One vector is turned by the same rotation once a step. Each row is the vector after some number of steps, and that number follows the row.
The counts run from 0 to 345.
[ 28  -2  -5 -15  -2 -23 -12  73   9  -3   1 -26 -21   8   9   8   8   8
  23  10  26 -10  -4  -6 -10  11   6  15  25 -26  29  -9 -16   1   3  10
  53  21   5  13   1 -14 -17 -13  17  -7  27   8  16 -31 -34 -12 -13  -6
  24  27  24  27  11  -4 -24  -2   1  -7   0 -16] : 177
[ 21  17 -23 -42  28  19  -1  18 -40 -21  42 -10 -12   2 -10 -12   6  -5
 -10   1   0 -40  23 -23   6   9  -9  25  -1 -50  15   5   6   9  12  -9
  18  49  10  13   8  15 -19   7  -7 -18   9   1  -1 -25 -16 -45 -10  20
   9  -8   0   2  -9  19 -10  21  -4  15  18 -10] : 199
[ 68   3  -8 -16   2 -12   3  41  10 -21  48 -29 -20 -16  -4  26  18  26
 -16 -22   7  -7   3 -27 -13  28  17  18  19 -24  24   0   2  31  16   9
  -5  31   7  23 -14  10  12  19  -1 -10  11  30  -8  -6  -2 -36 -12   0
  -2  -9  -7   6  20  -5  -6  -3  -8  21  21 -23] : 338
[ 37  23  -6 -57  15   1   6  36 -32 -13  56 -13  -9   0 -17 -10  22  12
 -10   6  10 -14  28 -21 -13   7   9  18   0 -45  17   5   3   3   6  -5
  16  34 -16  24   7   9   6  22 -24  -8   1  -4  -3 -21 -23 -46   0  13
  15   6  -5  -6  -7   6  11  16  -5   7  11 -32] : 201
[ 41  -7  -1   3  26  -5 -26  10 -15 -10  30  -6 -37 -13  -3  -1  12 -15
 -19 -17 -23 -28  15 -44   0  19  -2  13  30  -1  11 -13  -5  44  49 -27
  11  21  -8   8 -23 -12  -5   8  18  -3  10  21  12 -20 -14 -24 -19  23
   8 -12   1  19  16 -29 -31  -5 -10  12  -7   0] : 21
[ 33   6 -12 -41  11   4 -14  55 -23 -19  48  -6 -23 -27  -2  14  12   4
  -3   4   8 -17 -16 -30 -18   8  18  27  14 -45  34   4   6   6  -3  21
  13  48  -6  18  -6  -4 -31  10   3   8  21  17   8 -38 -21 -15  13   3
   6  12   2  -8  -5   3  -7   7  -1 -13  13 -33] : 168
[ 24 -31  -7 -19  -7  -1  -5  49  -5 -16  19  10 -27  -8 -31   3  29  -5
  18   7  37 -24  -7  11  11   8  -2   4  27 -28  -7  23 -15  14   3  -4
  21  30   4  21  16  11 -16   8  15 -20   6  37  20 -41 -34 -35 -18  -5
  10   7  18  17  33 -16 -13  16 -18 -13  25 -12] : 328
[ -2   0  -3 -26  24  16  -1  24 -44  -6   9   6 -20  16 -25 -21  34  -8
  35  22  29 -12   5   0  24  -5  -3   6  27 -13  -7   3 -13  -1   9 -10
  35  10  -9  30  30   1 -13  -3  17  -9   2  -1  13 -30 -52 -30 -17  33
  27  27  17  22  -7 -19 -16 -12  -8 -13   8   0] : 75
[ 48   2 -10 -37  20   4  -5  35 -13 -31   4  -3 -16  30  -8 -16  29  15
 -23   2  20  11  -3 -12  30  27   4  24  22 -22   3 -36 -22  -3  -9   0
  32   9   0  -1  35  16 -13   6  21  15  25  11 -17  -4 -18 -23 -43   8
  25  -2 -13  33  -7  21  -4 -33   3  13   2   4] : 247
[ 26 -16 -15  -3   7  12 -19  65  -9 -19 -17  -6 -38  -3 -11  22  -5  -6
  10   2  19 -19 -22 -24   7  -6   4  -5  32  -2  21 -14  -6  17  31  -5
  48  15 -27  17  25  -6 -24 -11  28   2  29   4  22 -29 -39   7 -34  13
  27  20  15  41  -3 -39 -13   3   4  -8   0  11] : 144
[ 55  12   5 -22   8  11 -10  42 -12 -26  29 -16 -24  -7   5  23  17  25
 -17   6  -2   5 -15 -43  -9  24  14   8  16 -40  38   6  21  13   6  20
  14  14 -21  45  13 -14  13  26   9  26  31  -8   6 -18  -6  -1  -5  22
  14   2  -4  -3  -8 -16   3 -19   2  -7 -12 -32] : 134
[ 16 -20   9  14  33   4   7  20  -5 -40  -1   7 -14 -21   0   1  31  -4
  16   0  33 -22 -21  -4  35  13   6   6  27  -9  29   6   4  19  10   7
  34  37 -16  30   9 -13 -18  21  19 -25  27  11  15 -17 -31  -1  -6  30
  28   4  11  -5  19 -34 -50 -30  -1 -12  11 -22] : 259
[ 32  29  -5 -21  31  14   4  -2 -38 -19  21  -7 -19  13 -10  -8  13   6
 -22   2  -5 -15  31 -37  20  10  -4   6   1 -29  19  -3   6  16  27 -15
  13  29 -26  39  18   5  14  26  -4 -11   9 -27   4  -5 -15 -36 -27  43
  21  -5 -15   5  -8 -10 -11   9  -1  24   8  -5] : 233
[ 55 -28   7 -42   5   5  -4  53 -25 -18  39   5 -17 -14  -8  15  -3   5
  10   3  26   1 -26  -5  -5  25  13   4  18 -24  11   7  -8   0  10  15
  26  28 -14   2  16   0 -29  -4   9  24  20  32   3 -25 -38 -15  -2  -5
   8  19   8   2   7  -6  10   6 -19 -29  21 -37] : 1
[ 39  23 -24 -35   2  33  -3  31 -46 -11  11  -7 -19   7 -21   6   2  11
  -7  27  -3  -9  16 -30 -12   3  -8  -4  15 -43  14  20 -13  -2  37  -2
  29   0 -14  26  33  -8   8  -7  22  11  12 -17  17 -17 -30 -29 -28  28
  18  21   9  16 -34  -1  -3   9  -2  -4   1   7] : 317
[ 14   6 -20   4  25   3 -15  32  -7 -16   2  -6 -23   7  -7   0  -2  -3
   3 -24  23 -37  14 -14  25   2  -6  18  12   2   3 -22 -11  42  18 -15
  26  38  -4  20   4  18 -10   8  -8 -33   9  20   1  -1 -24 -37 -40  20
  23  -3   4  33  33 -31 -18  12  -6  41  20  -1] : 229
[ 56   8  -4 -28  17  -5 -17  37 -13  -9  41 -22 -20  -7   0  -4  28  13
 -16   2 -13   6  -5 -33 -14  29  10  22  42 -14  23  -8 -21  21  12   8
  10   5  14  -2 -21 -15  -6  -6  41  22  18  23   4 -22 -24 -20 -10   6
   2   7   6  15  -9  15 -27 -39 -10  -7 -14  -2] : 172
[ 32  14 -32  -2   0  13 -23  45 -14  -9  27 -12 -34 -34  -7  40  -4  15
  -8 -18  -4 -17 -16 -52 -19  -3  30  14  25 -13  27   5   3  42  26  17
  -1  33 -12  22 -15   2 -20  15  -4  -9  17  28   9  -3  -8 -12  -4  20
  10  -6   5  13  11 -27 -18  -5 -14  19  18 -10] : 304
[ 49   7 -10  -7   2 -16  -8  71  10  -1  -7 -42 -23  10  -5  13  11  14
  -2   1   8  -8   4 -15 -13  19  12  14  29 -12  22  -9 -25  10  29   8
  33   7  13  14   1   5   3 -19  24   2  25   9   8 -25 -31 -17 -30   1
  16  13  11  48 -11   6 -19 -13  10  16   8  23] : 179
[ 69   9  -2  -9  16  -2  -5  23  -1 -17  44 -26 -29 -11  -3  18  24  20
 -24 -19  -5  -3   2 -33  -9  36  12  17  24 -23  19   6  -1  36  23   8
 -11  24  13  21 -19  10  17  10  14   0  17  30  -5 -11   2 -36 -21   7
  -5 -16  -9   7  10  -3 -11 -17  -9  20   6  -9] : 339
[ 53  18 -26 -31  25  -1 -15  26 -15 -28  33 -12 -21 -11 -19  -8  35   5
 -36   9 -15 -23  19 -30  -8  17  11  37  25 -42   3  -1  -5  16   7  -5
  -1  24   2   7  15  13  -4  15  22   3  21  -1   3 -25   4 -29 -19   1
   7 -18 -16  19 -12  18 -19   0  13  17  -4  10] : 164
[ 35  25  -5  -4  27 -20  -4  14  -4 -10  25 -30 -11   2   8 -21  23   1
 -10  -3   5 -23  18 -26  12  22   0  25  32 -16  28  -2  -8  21  24  -6
  32  28  14  15 -26 -17  10  28  12 -32  15  11   9 -10  -8 -33  -7  29
  19 -11   9   2  16   0 -50 -36  -5  27  -3 -16] : 56
[ 24 -15  -8 -39  14  -1 -22  52 -20 -22  15   3 -30  24 -11 -16  13   4
   5  -2  36  -7  -9  -4  31  13  -2  23  22 -16   2 -35 -17   4 -24  -1
  44  28 -11   5  29   7 -33   5   1   8  18  22  -6 -16 -27 -19 -32   3
  32  17   8  21  19  -1   9  -7 -12  -2   2 -19] : 245
[ 40 -22 -17 -15  21   6   1   0 -20 -49  26  19 -14 -21 -13 -20  19  -3
  -8   5  22 -22  -9 -11  40  22  -7  24  30 -30  -2  20 -14  22   3  -2
  12  40  -6   4  21  -9 -14  25  21 -23  17  30  11 -10   0 -34 -22   9
   6 -29   9 -14  14  -1 -37 -19 -21  -8   7 -21] : 123
[ 36   5 -10  -4  29 -22  -5  21  -1 -18  27 -17  -8  -8  15 -13  11  -6
  -6 -21  13 -28   8 -19  17  23   3  32  27  -8  25  -6  -9  27  20  -1
  24  36  18   5 -36 -10  -8  13  11 -39  17  28   1  -4 -11 -30  -4  26
  17  -5  10   2  22   3 -50 -33  -6  19   4 -13] : 55
[ 44  -1  -4 -20   6  10 -19  40 -11 -19  25 -12 -38 -16   2  36  14  23
  -5   1  -2   9 -27 -46  -9  16  20   2  30 -16  41 -11  12  18   5  18
   9  18 -27  37   9  -7  -4  12  11  35  34   7   7 -17 -12   6  -6  19
  15  13  -7   8   5 -24   6 -13   1 -11  -8 -22] : 135
[ 43 -13  -8 -15  18   0   1   6 -15 -42  24  12 -15  -4 -17 -30  36  -6
 -14  11  23 -23  -4 -10  33  29 -15  19  28 -41   4  16  -7   8  -7  -3
  20  35 -17  15  30 -15  -3  38  17 -20  17  21  12 -12   6 -32 -19  11
  10 -25  10 -12  19  -2 -34 -12  -9  -5  -2 -29] : 124
[ 42   3 -17 -46  23  -6  -2  27 -37   2  20 -16  -4  12  -3 -27  -3  15
   1  -9  23   4  17 -16  15  17   4   8  28   3   0 -16 -47   9  27 -12
  33  14   0 -16   6 -14 -22  -9   7   0 -11  31  -5  13 -41 -34 -22  35
  19  22  20  26  -3   9 -15 -30 -28   1  10  -9] : 71
[ 32  -7  16 -34  20 -25   6  36  -9 -21  14 -11   0   5 -17 -32  48 -14
   6  21  31 -15   6  13  17  12   0  15  21 -28  13   3 -23 -19  11 -10
  40  18  -1  14  25  -2 -11   6  24 -10  20  -4  11 -36 -45 -33  -8   8
  27  18  12  13  -6  15 -33 -14   9 -14   3 -16] : 41
[ 41   0  -4 -19  28  10 -20  22 -17  -8  38 -22 -24  -5   3 -11  28   3
 -10  16 -23   0  -7 -33  -3  27   2  18  41 -16  25   7  -4  16  15  10
  19   4  17   8 -25 -16 -11  -7  46  28  24  20  11 -39 -27 -14  -8  10
   5   6  12   2 -13   9 -30 -41  -6 -15 -15  -6] : 173
[ 46 -10   6 -56  17 -24 -13  42 -29  -3  36  -5 -18  -6 -19  -7  32   4
   1  -4   6  12   7 -30 -11   9  24  -2  21  -3   3 -15 -20  -4  36 -13
  13   6 -24   5   5  -2 -11   6   5  30   0   7  -3 -30 -48 -21   0  16
  15  30  -5  32 -10 -10   9  -3  -9 -24   1 -21] : 35
[ 34 -20  -6 -37  32   0  -8  27 -39  -3  33   4 -26  -6 -17 -12  23  -7
   8 -13   5  -4  -4 -17   9   9  10  12  33  12  -5 -14 -25   9  26  -8
  18   7  -1 -13  -3  11 -36  -9  32  25   2  32  -3 -31 -52 -23 -17  13
   1  21   3  31  -4  -2 -10 -16 -16 -12  14   4] : 37
[ 21   2  -6  -1  20  29  -3  28 -13 -30  35  -1 -23  -9 -21  18  35  -7
  -4  11   6 -30  -1 -10  -3  17   0  21  18 -50  25  33  24  23   5   8
   2  28   8  44  14  21   1  13  12 -16  29   1  11 -41 -19 -26 -11   5
  -9 -12 -11  -7   6  -8 -18  17   8   9  23   5] : 334
[ 20  -5  -3 -25  33  34   8  21 -29 -36   5   8  -3   8  -9  13  32   7
   4  15  19   2 -27 -10  29  16  18  10  17 -27  29   4  14   2   5  13
  35   8 -12  38  36  12 -14   7  25  14  40 -15  -7 -31 -46  -6 -18  27
  19  12 -12   1 -17   0  -7 -20  11  -8  13   4] : 250
[ 45   4 -11  -5  22  10   4  22  -5 -28  21 -11 -16  -3 -29  -1  47   2
 -15  15   8 -24  11  -7   2  26   1  17  32 -39  -2  24  -1  18  16  -2
  -2  17  16  27  23  27  18   6  32 -17  26   9   7 -36 -13 -43 -30   1
   0 -20  -7  19   0   4 -26  -8   5  18  17  23] : 332
